In the rows, zero is written as 128.
A state moves one step at a time under one of 7 hidden systems, and each row is a state written as 26 numbers. Each run below is a few steps of one system.
G, trace 1, 8 rows:
[[ 67  76 137 100 144 114 111  77 124 148 153 103 157 125 144 125 141  80
  148 129 178 121  77 100  98 138]
 [ 82 112 115 112 198 122  81 136 144 108 184 109 105 133 119 113 183  99
  143  88 103 125 122 141 107 168]
 [146 167  98 107 157 117 144 165 159 109 155 140  62 111 108 121 141 154
  119 101  85 124 183 184 133 147]
 [207 172 114 106  91 140 165 133 123 129 107 150 107 107 104 138 120 172
  109 168 123 121 182 132 161  95]
 [178 127 176 152  75 160 119 113  87 122  87 130 176 126 141 145 102 151
  123 156 136 135 124  67 134  80]
 [ 83  85 173 168 102 122 122 101 123 133 121 112 177 130 179 132  91 119
  148  97 154 147  76 102  92 122]
 [ 63  79 114 111 156  95 125  94 154 139 174 122 126 124 129 118 152  85
  158 110 164 134  84 155  97 165]
 [122 125  96  98 192 127 100 141 144 110 165 137  77 134  80 124 199 107
  138 122 110 111 148 157 118 159]]
X, trace 2:
[[119 108 161  50 131 125  99  61 122 103 140  93 122  68 136 107 134 108
  133 116 168 127 149  90 110 121]
 [118 123 179  68 106  89  89  93 132 117 166  72 128  88 181  98 113 153
  153 111 104 139 148 135 133 123]
 [137 142 132 102 109  89 153 128 158 142 212 102 119  95 170 125 114 178
  154 114  83 146 139 175 130 130]
 [173 137  91 117 139 123 166 133 150 144 229 136 114 108 111 158 173 161
  148 146  97 129 130 159 117 129]
 [186 136 119 132 168 179 126 134 124 101 185 146 108 112  89 162 194 141
  133 127 106 117 149  97  91 116]
 [155 125 144 121 160 183 126 109 125  75 138 134 108  76 110 144 149 117
  113  80 148 126 161  69  67 117]
 [108 103 156  69 142 128 112  65 134  92 138 107 116  64 135 113 127 102
  133  92 177 134 146  98  89 129]
 [107 104 177  50 119  87  87  85 134 120 158  78 112  95 168  95 127 135
  158 117 122 126 143 140 123 134]]
Z, trace 3, 8 rows:
[[138 104 174 105 139 162  68 123  83 134 101 103 141 159 127 127 167 113
  137 170 122  91 118  60 124 102]
 [116 172 143 107 144 109  82 170 132 112 136  83 103 131 161  94 117 155
  115  98  48 124 172 151 165 138]
 [127 155  54  83 133  99 191 120 159 159 186 127 118  95 112 131 128 128
  110 148 145 132 137 166 161 141]
 [195 108 119 156  99 137 123  86 112 123 140 174 158 131  77 157 176 137
  154 183 156 144 112 115 130 111]
 [142 126 175 209 102 127  94 142 133  79  92 156 134 139 144 124  99 162
  143  72  94 165 134 149 106 132]
 [ 56 121 114 133 142 125 187 143 157 144 117 121 120 113 161 124  71 102
  108  78 166 127 112 139  97 143]
 [107  96 125  92 152 158 125 113  97 160 116 112 143 147 115 139 165  79
  127 177 172  82  96  65 112 113]
 [144 143 173 111 144 133  41 153  99 102 106  99 112 154 131 103 155 143
  133 131  66 111 162 112 152 124]]
J, trace 4 (8 x 26):
[[187 143 152  93  70 123 178 121 130 155 150 118 126 101 157 142 102 188
  144 170 120 114 145 130 137  87]
 [180 140  92 139 118 142 146 119 113 159 206 125 177 128 117 160 165 150
  130 182 109 137 101 104 150 108]
 [113 141  77 196 175 143 112 155 133 119 191 134 165 144 112 147 161 116
  117  97  91 156  99 121 126 156]
 [ 65 121  91 156 174 122 136 132 159  97 120 151 109 119 109 118 118  82
  113  59 159 151 121 152 103 173]
 [102  91 157  88 136 120 109  88 130  98  56 146  87 111 103 105 130  87
  135 111 195 117 147 132 101 137]
 [159 108 216  91  93 143  95 112 103 110  73 117 103 120 153 114 119 153
  153 136 129 100 156 104 110  90]
 [164 143 165 104  81 135 160 139 121 157 162  90 145 110 188 136  93 183
  133 151  95 116 134 107 132  84]
 [139 142  73 115 130 119 158 128 130 175 227 102 172 123 137 147 150 139
  125 170 106 132 101 121 159 125]]
G, trace 5, 8 rows:
[[139 119 156 186 144 194 100 150  93 104  76 143 148 155 114 148 140 110
  112 117 132 116 119  55 101 107]
 [ 57 127 142 136 134 128 151 136 145 119  85 112 125 112 170 108  57 103
  103  62 157 132 124 120 104 140]
 [ 89 120  95  45 138  81 121  79 133 146 151  96 132 100 123 100 136  87
  124 150 170 126 127 141 163 148]
 [151 140 136 114 154 123  45 136 108 109 166 103 124 148 111 113 192 138
  143 142  64 126 145 126 157 138]
 [152 155 145 169 108 119 148 191 149 126 134 138 103 145 157 131  97 189
  137 102  59 134 144 178 126 125]
 [160 125  98 129  81 125 216 120 139 172 125 162 140 122 119 157 105 146
  127 182 172 124 110 146 137 104]
 [141 102 126 158 135 173 105 100  90 126 111 143 178 143  98 152 161  89
  120 160 165 126  94  53 116 110]
 [ 65 117 152 174 163 139  92 143 133  91  97 120 134 134 151 112 103  96
  115  47 126 145 119 110  93 153]]
Y, trace 6:
[[145 164  67 101 141 106 157 139 146 158 222 106 135 111 124 136 149 149
  119 150  89 137 133 156 163 139]
 [183 151  76 138 137 123  98 101 123  96 147 166 130 116  55 132 182 127
  121 151 127 157 155 141 167 141]
 [166 142 137 198 122 158 109 127 122  62  71 178 128 116  95 137 119 134
  111  81 133 161 155 116 114 124]
 [ 94 112 146 156 101 129 172 122 143 117  66 149 129 111 146 127  59 117
  117  84 183 143 119 133  95 127]
 [ 72  67 167  86 118 112 133  92 125 161 108 105 131 135 156 119 118  95
  158 143 186 101  87 120  97 122]
 [104  99 170  90 158 136  94 141 118 153 183  77 124 150 168 129 166 132
  162 135  87  91 106 107  93 120]
 [140 168  94 102 159 126 150 172 147 145 219  99 109 119 141 137 147 159
  120 124  62 118 149 151 140 136]
 [187 169  68 106 127 116 140 111 135 116 151 157 116 100  70 131 158 137
  109 157 129 145 169 154 176 133]]
E, trace 7 (8 x 26):
[[155  88 187 171  97 134 101  84 131  76 107 163 134 107 132 135 121 144
  164  87 146 162 128 125  78 120]
 [117  80 154 117 123 136 182  96 153 134 162 135 116  91 149 153 119 129
  158 106 179 121 102 124  50 117]
 [144  95 115  77 160 150 138 100 125 147 195 123 117 116 102 153 199 111
  152 166 152  96 115  99  90 123]
 [165 141 138 107 172 153  83 138 125  91 181 114  94 112 109 131 189 143
  137 110  75 116 167 112 107 129]
 [156 173  99 128 140 129 147 124 154  84 178 132 109  63 121 127 117 152
  103  71 106 162 181 140 125 139]
 [173 141  88 141  98 116 145  63 134  99 143 167 162  74  87 137 127 127
  116 131 175 182 140 132 150 131]
 [164  82 176 168  91 125  86  68 115  88 123 161 157 117 112 139 148 134
  168 120 155 165 110 115  96 117]
 [115  74 178 137 129 136 148 110 151 120 166 134 112 111 155 148 131 141
  173  87 145 128 106 134  42 125]]
J, trace 8:
[[ 97 119 179  93 113 116 120 170 119 161  59 104  92 172 167 103  98 136
  143 150 113  80 134 147 141 115]
 [149 160 125  81 104 121 168 174 127 177 110 112 101 148 145 125 109 162
  120 183  99  82 150 150 171 100]
 [177 176  75 127 119 128 140 157 111 154 140 134 143 148  98 134 148 146
  100 187  93 124 145 132 197 119]
 [139 172  70 199 130 125 108 151 119 113 123 156 170 155  94 133 132 124
   96 131  96 171 127 136 184 146]
 [ 81 134  93 197 125 111 121 131 134 115  73 162 159 153 109 119  94  96
  105 100 157 168 104 145 152 157]
 [ 75  94 148 140 115 112 117 124 119 135  27 146 128 167 126 109  99  86
  131 135 183 119  98 137 132 137]
 [110 110 187 106 112 134 117 162 109 158  44 115 103 179 153 112 106 128
  140 159 128  74 127 122 131 106]
 [141 161 140  88 110 137 161 183 117 173 104  97 110 152 161 126  98 162
  110 171  89  81 148 126 163  96]]
E, trace 9 (8 x 26):
[[145 111 159 177  89 155 115 122  92 144 109 125 198 153 150 151 114 135
  131 157 131 133  86  68 131  95]
 [ 62 101 150 157 148 131 115 146 127 154 168  87 168 155 181 130 115 115
  145  98 105 129  71 108  97 140]
 [ 52 117  85  95 184  98 131 146 151 153 163 110 110 150 126 109 150  86
  131 120 130 112 103 164 133 172]
 [129 146 105  94 157 111  96 148 130 113  78 146  69 154  76 101 166 108
  121 146 120 105 170 168 163 151]
 [168 165 159 125 100 142 131 155 122  99  46 146  87 120 125 116  89 162
  106 121 112 118 187 138 144 106]
 [152 147 135 136  70 145 184 121 114 151 100 123 171 105 162 140  57 150
   98 145 155 133 128  90 141  85]
 [114 106 133 149 101 126 114 105  98 170 157 103 210 149 157 140 128 120
  136 171 133 138  65  83 142 113]
 [ 73  98 143 151 158 107  81 155 131 144 171  97 148 174 155 121 154 118
  161 116  84 129  79 146 118 156]]
Z, trace 10 (8 x 26):
[[147 153 143 106 144 167 160 198 119 164 143  97 100 149 156 144 131 161
  119 152  74  72 144 109 119  96]
 [162 184  83 128 150 162 148 153 120 132 194 102 151 102 129 148 134 146
   83 127  85 129 150  83 148 115]
 [152 161  74 154 134 124 104  82 122  94 171 136 180  88  97 127 143 113
   95 117 131 187 137 103 167 143]
 [117 110 120 161 106  85  90  72 134  86  95 168 149 118  97 108 123 106
  139 107 169 186 120 164 149 159]
 [ 93  83 162 137  98  93 133 116 143 130  53 162 100 156 128 112 101 117
  164 126 178 125 109 184 110 138]
 [110  94 177 115 120 143 162 169 123 170  79 123  94 170 158 135 112 134
  150 151 136  68 110 129  92 107]
 [133 148 145 110 148 174 143 190 110 162 150  83 122 148 165 145 128 145
  111 146  78  76 135  76 116  96]
 [143 183  84 116 163 151 120 149 116 126 192  87 150 104 130 131 144 132
   81 122  77 132 152  87 160 128]]
X, trace 11:
[[149 146 147  27 116 125 146 115 125 134 118  98  81  86 141 108 119 144
  118 151 134  92 184 125 143 106]
 [182 152 142  82  74 118 143  87 117 137 164 101 157  78 155 134 107 169
  125 162 125 138 151 104 158  89]
 [166 131 128 158  98 120 118  93 125 121 215 116 186  97 150 144 130 162
  141 125  99 177 112 115 132 117]
 [128 114 117 180 155 128 112 126 151  98 211 141 141 118 125 146 162 140
  151  78  97 165 108 144  87 154]
 [114 107 119 127 188 145 128 145 154  97 162 150  69 121  99 135 176 114
  144  81 126 117 140 153  68 157]
 [134 117 143  58 169 156 139 132 134 113 110 130  51 109 105 123 160 113
  133 121 150  79 171 123  87 125]
 [152 131 162  40 114 148 140 102 113 130 110  95 104  81 144 120 117 135
  118 149 153  92 170  85 122  92]
 [149 142 150  79  86 116 128  81 114 134 169  80 171  76 175 124  96 152
  123 141 128 144 138  87 148  99]]
C, trace 12 (8 x 26):
[[ 99 128 145  76 122  99 105  80 136  91  75 120 107  83 130  89  96 103
  113  92 175 143 164 132 138 140]
 [139  90 170  60  97 100  85  58 106 133 118 112 134 117 125 109 151 118
  162 176 160 119 127 121 141 116]
 [171 107 187 121  92 122 104 135 111 152 163 107 135 151 162 137 149 179
  177 168  78 111 116 131 123  99]
 [133 127 121 159 116 130 196 172 155 171 190 127 132 140 168 158 109 173
  147 125  93 126  99 156 101 120]
 [116 146  47 166 172 158 187 156 144 145 176 150 141 130  96 160 142 104
   97 119 143 131 107 119 117 145]
 [123 160  88 164 179 158  92 139 121  73 102 149 125 120  78 123 148  93
   83  84 127 149 159  99 138 153]
 [109 124 164 113 123 108  84 100 131  73  57 134  98 101 124  90  99 112
  123  74 151 148 170 139 127 145]
 [123  81 180  59  94 101 112  68 120 135  92 120 115 115 138 110 127 121
  164 160 181 112 126 133 118 114]]
C, trace 13:
[[ 92 143 126 121 120 133 140 125 117 161 168  69 190 111 191 127  84 122
  101 124 117 135 101  75 146 112]
 [ 77 137  85 120 160  91  94 123 134 144 204  88 165 132 142 110 149 107
  126 124  96 150 101 141 163 164]
 [126 130  98 137 155  86  91 142 150 112 147 154  95 152  89 112 173 126
  152 126  95 142 136 204 150 173]
 [164 120 129 150 115 122 147 145 142 110  66 195  71 151  78 132 140 143
  148 137 141 118 152 187 119 133]
 [166 124 151 145  93 168 171 132 111 129  45 165 121 131 114 150  96 133
  115 153 175 108 136  93 112  86]
 [118 138 151 128 107 164 132 124  96 141 102  89 179 116 171 130  81 120
   95 130 143 122 117  43 130  93]
 [ 71 139 128 102 139 104  97 122 120 145 176  57 178 120 183 104 109 111
  111 112 100 139 102 104 158 141]
 [ 92 127  96  99 153  71  95 126 144 140 188 108 124 142 126 104 166 119
  148 133  94 140 116 186 164 170]]
Y, trace 14 (8 x 26):
[[118 166 160  88 137 134  95 172 115 117  87  84  94 133 162  94 105 146
  102 111  75 102 179 120 158 120]
 [141 165 135  98  75  80 135 140 129 151 105 109 129 129 159 102  82 170
  125 158  96 129 152 171 198 118]
 [161 120 133 155  70  95 104 114 104 152 111 144 173 170 120 127 134 152
  152 197 120 144 100 151 185 117]
 [132 125 118 224 124 148 116 164 110 143 117 155 181 188 119 152 138 128
  130 144 102 142  80 116 139 127]
 [ 75 140  70 176 168 147 163 179 132 149 103 146 135 168 110 141 118  85
   91 119 142 118 101 122 133 148]
 [ 78 130 108  85 173 138 113 145 117 136  62 115  98 151 104 105 140  69
   96 138 160  87 141 112 146 143]
 [115 147 179  81 138 139  77 157 102 117  65  87  93 143 150  92 119 131
  115 125  95  87 170 106 144 115]
 [134 161 158 103  84 101 132 162 124 153 111  91 128 138 184 104  74 175
  124 142  79 117 149 152 175 110]]

Which system made each of these runs?
trace 15 (2 x 26):
[[ 81 156  91 126 130 140 189 164 129 163  94 111 145 130 156 125  63 106
   74 128 152 115 121 108 153 122]
 [ 83 121 123  69 130 102  84  98 102 148  90  93 147 144 126  96 134  78
  117 170 159 111 117 108 180 135]]

Y
trace 16, 2 rows:
[[101 104 137 125 124  98 121  81 152 114 205 105 155  80 164 121 117 130
  151  78 133 172 107 140 100 147]
 [122  89 101 103 135  85 129  79 157 130 185 149 112 115  96 129 176 116
  169 138 157 148 112 183 116 159]]

E
trace 17, 2 rows:
[[104 122 115 121 157 135 108 145 111 169 206  81 172 159 152 138 166 117
  132 156  89 112  85  94 134 130]
 [111 159  94 147 171 117 119 186 153 123 183 119 102 146 127 124 150 142
  128  95  56 136 138 172 139 160]]

C
trace 18 (2 x 26):
[[129 161  97 112  95  77 109 127 122 144  94 129 142 147 120  99 109 131
  113 167 115 145 144 170 218 140]
 [150 121 149 181  94 112  72 138 102 123  63 158 152 188 105 121 137 137
  144 162 109 139 112 144 171 126]]

Y
trace 19, 2 rows:
[[147 116 207 135 130 162  97 145 124  93 122 113  98 115 160 133 125 160
  148  79  91 117 154 101  69 107]
 [122 115 147  85 107 117 198 110 160 141 161 115 103  75 173 135  83 153
  143 104 155 120 138 148  81 112]]

G
trace 20:
[[120 183  97 100 143 114 100 163 113 132  85 108 119 146 113  93 119 119
   86 148  96 116 165 138 204 137]
 [137 173 127 129  91 107 111 159 109 154  99 101 155 160 153 110  89 157
  108 163  78 128 137 137 206 115]]

G
trace 21 (2 x 26):
[[112  90 123  87 108  57 115  84 147 143 148 137 115 129 116 106 149 123
  175 155 151 142 112 201 148 150]
 [177  94 162 158 109 123 116 142 134 120 119 177  91 165 100 145 169 163
  183 146 111 119 125 180  98 124]]

J
trace 22, 2 rows:
[[146 136  79  87 128  89 107  90 127 124 125 150 118 124  67 114 170 107
  129 174 153 137 144 167 184 150]
 [171 137 167 150 128 145  61 162  95 105  77 137 110 175 108 122 159 150
  137 148  73 113 152 125 149 116]]

G
trace 23 (2 x 26):
[[147 107 139  73  81  90 183 110 144 175 129 135 105 124 138 129 112 154
  162 183 159 107 122 179 140 112]
 [174 108 164 161  90 143 148 147 118 164 159 138 148 157 151 164 139 178
  166 170  98 114  95 124 107  93]]

Z
trace 24 (2 x 26):
[[131 112 140 156 113 103  69  87 115 121 196 103 197 119 147 125 145 137
  150 126 101 174  94 109 138 132]
 [107 129 134 182 155 117 104 159 155 101 178 130 120 135 146 124 135 145
  147  58  71 160 118 167  98 162]]

X
trace 25, 2 rows:
[[123 114 119 136 112 121 167 148 130 193 197 105 166 157 168 153 126 152
  151 169 102 117  77 133 126 115]
 [131 141  56 132 168 138 132 138 124 159 200 123 157 145  93 150 186 106
  116 167 115 125 100 116 151 142]]

Y
trace 26:
[[ 60 147  73  97 165  92 125 149 145 156 174  88 133 136 140 101 126  98
  109 120 109 131 115 156 167 168]
 [142 175  63 127 147 104 108 152 130 135 165 126 130 145  97 118 159 133
  110 156  78 142 145 162 197 149]]

G
trace 27 (2 x 26):
[[137 105 140  91  80 112 121  83  99 159  80 127 160 139 121 120 126 111
  136 204 180 115 111 107 169 106]
 [149 133 165 148  94 130  85 150  92 153 126  96 173 172 164 127 128 156
  139 172  75 118 105 102 161 100]]

C
trace 28:
[[ 91  81 154  70 126 106 169 118 151 164 113 129  82 136 145 124 120 119
  163 142 174  86 111 169  89 128]
 [168 129 119  80 148 176 145 140 104 162 151 116 118 139 108 155 182 126
  124 196 125  70 132  83 124  96]]

C
trace 29 (2 x 26):
[[122 129 120 188 119 125 139 157 135 110  34 187 106 166  93 124 103 120
  119 115 150 138 129 167 135 142]
 [ 95 117 134  96 119 125 134 129 112 151  28 135 113 159 115 109 109  91
  117 167 183  93 126 125 152 123]]

G
trace 30, 2 rows:
[[101  77 155  79 149 115  78 116 112 156 134 106 118 171 124 115 187 102
  167 173 131  87  97 127 122 134]
 [120 162 169 115 141 155 118 194 116 132 109  83 101 144 176 118  98 157
  111 107  62  90 158 111 128 108]]

X
trace 31 (2 x 26):
[[132 119 167 104 135 174 104 124  91 143 148  80 161 125 164 143 142 125
  125 147 116  98 115  39 109  92]
 [ 92 151 124 103 161 126 118 156 135 145 205  61 140 116 181 117 121 140
  117 102  67 122 126 114 132 135]]

J
trace 32, 2 rows:
[[105 102 157 141  86 131 193 130 139 161  95 133 139 126 173 141  63 137
  135 125 174 116  97 124  92 104]
 [ 95 103 157 138 135 162 121 148  98 169 128  90 170 166 171 142 127 115
  130 147 121  93  78  65 109 107]]

Z
trace 33, 2 rows:
[[114 102 111 138 168 126 119 100 157  81 153 160  95  97  86 130 161 101
  143  71 159 152 137 150  80 163]
 [139  90 175 119 131 144 114  84 137  72  98 156  93  87 112 128 134 119
  149  79 174 135 153 119  63 123]]

J
trace 34, 2 rows:
[[112 162  94  81 136 122 207 171 154 168 131 118  86 120 145 126  93 141
  104 136 125  96 153 165 143 126]
 [172 166  82 125 115 140 129 134  99 150 102 136 153 151  85 136 144 125
   93 198 128 119 136 105 197 111]]

E
trace 35, 2 rows:
[[ 77 151 111  66 175 122 109 131 137 106 113  95  90  98 126  92 123  87
   91  88 137 114 169 122 141 155]
 [149 135 131  39 124  95  92  79 125 109 121 115  93  93 106  96 151 124
  133 149 140 123 178 146 163 132]]

C
trace 36, 2 rows:
[[110 154  94 126 114  65 145 140 167 138 164 126 116 120 144 104  97 152
  132 108  97 161 137 212 168 160]
 [187 134  91 125 102 108 136 118 120 153 134 163 132 154  80 140 170 146
  145 206 126 129 126 168 176 123]]

G
trace 37, 2 rows:
[[153 171 116 155 130 175 133 160  97 143 147  99 181 134 145 151 118 138
   85 146  92 121 125  55 153  99]
 [103 148 106 195 106 120 142 123 132 124 139 126 195 114 156 132  67 131
  100  89 127 184 103 111 144 135]]

G
